Turns, then the turns between two rows, first turn first; the first pair answered
turn Z905:
[  7 -14  14  14  -4  -4  -1 -20   2  -6 -18   4  -5   5 -20   8  14 -12
   6   1  -4  22  10] => [  7 -10  11  -5   7   6   8  10  -3 -12 -19   5  -8  15  -4  -6  11  13
  -6  13 -21   2  21]
[ 12  12  -4  -1   4   2   0  14  -3  15  14  -2   6  -2   1  -4  -2  -5
   2 -15  -2  -2   0] => [  2  -4   2  10  -9   6 -10 -12  -7   0   1   0  -7  -1  -8   4  -5 -15
   8  -6  11   9  -7]
[ 6  4  0  9  2 -7  6 -9  4  4  2 -1  5 -4 -5  3  8 -5  7 -8  4  8  2] => [  1  -6   1   6  -1   3   4 -10  -3 -10 -10   1  -7   3  -1   2   5   6
   4   3   1   2   1]
[  0  -8   4   7  -2   4  -1 -11  -6 -13 -10   1 -13  11  -1   2   4   0
   7   4   0   2  12] => [ 9  3  0 -4 11  1  8 13 -1  0  0  0  0  8  6 -4  9  7  1 -1 -8 -7 14]
turn Z137:
[ -5  13   1  -6  15  -3   3   5  14  25  18  -6  11  -4  -5   5   7  -8
   4 -16  -5   2   3] => [-24  -2   5  -4 -11  17 -10 -19   0  -3  -6   2 -15   0  -3  11 -14  -5
   0  11  10   6 -10]
[ 12   7  -1  -6  23  -3  11  22   4  10   9 -12  14  14   1 -13   3  11
   0  -3 -13   1   7] => [ -1  -1   6  10  -6  -2 -10 -18   0   8   5  -6   5  -2 -17   9 -13 -17
   6   0  20  21 -17]
[ -5 -12 -12  -3  -9  -8   1   2  12 -16 -11   2 -17  -3  -2  -3   4  11
  10   1   0  12  -2] => [  3  -8 -15  -4   0 -16   7  11  17  -6  -3   0  -8  -6  -2  -6  11   8
  11  -9  -4   8   5]
[  5  10  -6   3   6  -4   1   6   1  11   0  -4  -3  -8  -8  -2  13 -13
   7  -7   3   8  -4] => [ -7  -1  -5  -1  -4  11  -3  -3  -8  -7 -12  -3 -17  -2  -4  -3   3  -2
   3  11   4   5  -9]
turn Z500:
[  9   7 -13   0 -13  -1   6  14   3  18  -6 -10  -6  12  20   7  -3  -1
  -1  -3   3 -12   4] => [  6   0  -7  11 -17  -4   1  -1   3  17 -10  -9  -7   9  10  14  -1 -13
   7  -6  10  -4   1]
[  1   8  -4   4  16   8  22  -2  -5  -6 -13   4   1  21  -6  -8   2   9
   1   0  -7  -3  10] => [ -8  24 -10  -6  -2  11  11  -1  -7   3   1   9   4  -1   0   1 -21   0
  -7   3  12  -3 -13]
[  1  -2  -1   7  -1  -1   0 -15   5   2  -1   8  -3  -5  -3   4   3   4
   8  -1  -1  12   8] => [ 3  5 -6 -5  4  4  4  0  4  5  5  9 -3 -1  7 -4 -1 16  4  2 -9  5 10]

(2 to 3 turns a pair)
[ 13   5 -13   9   1   4 -18  -8   3   7   0 -16   8 -12   7   2 -27 -24
 -14  -8   7  10  -4] => [ 17 -16  -8  21   8   4 -14 -18   0 -10 -18 -18  -3   5   2  -2 -11 -20
  -6  -6  -1  13  12]	Z500, Z137
[  3 -19   6  14   3  -4  -2 -16  -2  -9 -16  -8  -8   9 -13  -1  17  -6
   5  -8  -2  11   5] => [-10  -7  -4 -11  -8  13  -5   7 -10 -13 -10  -2 -16   2  12  -7 -10  15
 -12  14  -2  -4  -5]	Z500, Z500, Z905
[  8 -16   9  -5 -13   5   1   6 -18 -13  -5  11   4  10  -4 -23 -23  23
  -3   8  -2   2 -18] => [ 19 -24  12   7   3  -4   7   4 -15 -11  -6   7   7  18 -15 -28  -1  19
   5  -3 -14   4  -3]	Z137, Z137, Z500
[  8   8  -8 -13   4  -2   8  20   6  18  18  -1   4 -10   6   0   3   2
  -3 -14   1   5   3] => [  0  12  -8 -18  -7   6   2  14   2  15  18   2   0 -19  11   6  -8   0
  -7  -9  12   7  -9]	Z137, Z905, Z905
[  1  -3  -1  -8  16  -5  12  13  -5  -2   1   0  -5  10   3 -18 -12  10
  -2  13 -10  -3  17] => [  2 -16   5   9  14  -7   9  -8  -4  -8  -7   0  -8  14 -12 -10  -4  -3
   9   9  -7   8  19]	Z500, Z500
[  3  15 -10   2   1  -4   7  12   7  15   1  -2  10  -1   2 -11   6   2
   1  -6  -6  -6   4] => [  0  -2  -1  17  -5   0   1 -10   5   0 -13  -3   0   5 -10  -5  12  -6
  13  -5  -3   2   5]	Z500, Z500, Z905
[ -3  13  -2 -14  -3   5   1  22  -4  -2  12   2   0  -8   7  -5 -10  13
  -9   6  -7  -3  -9] => [  8   0   2  -5  10   0   9  19  -2  -9   0   0  -4  11   1  -9   8  17
  -2   5 -18  -6   9]	Z500, Z500
[  7   4  -9 -11   5  10   5  23   2   2   4  -1   2   7  11  -8   0  16
  -7   4 -16 -12   6] => [ 11 -15  -1   8  11   4   7   0   1  -6  -9  -2  -2  16  -6  -4  19   5
   7  -1 -17  -3  17]	Z500, Z500
[-16 -18  13   0  -6  12   1 -17  -7 -14  -4  -3 -13  -3 -13 -10   2  11
   7   6  -2   9  -2] => [  0  -6  10   0  14  -1   9  -1   5   9  10  -8   4  -5 -14 -15  17   8
   9 -13 -13   8  11]	Z905, Z137, Z500
[  0  15  -6  -9   9   3   1  15   8  26  14   4  14 -24  12   1 -14  -1
 -13  -3   1  -9 -18] => [  5  -7   4  19  11  -9  -2 -20  11  17   1   1   8 -13 -12  10   5 -23
   7 -17   8   9  -6]	Z500, Z500, Z905
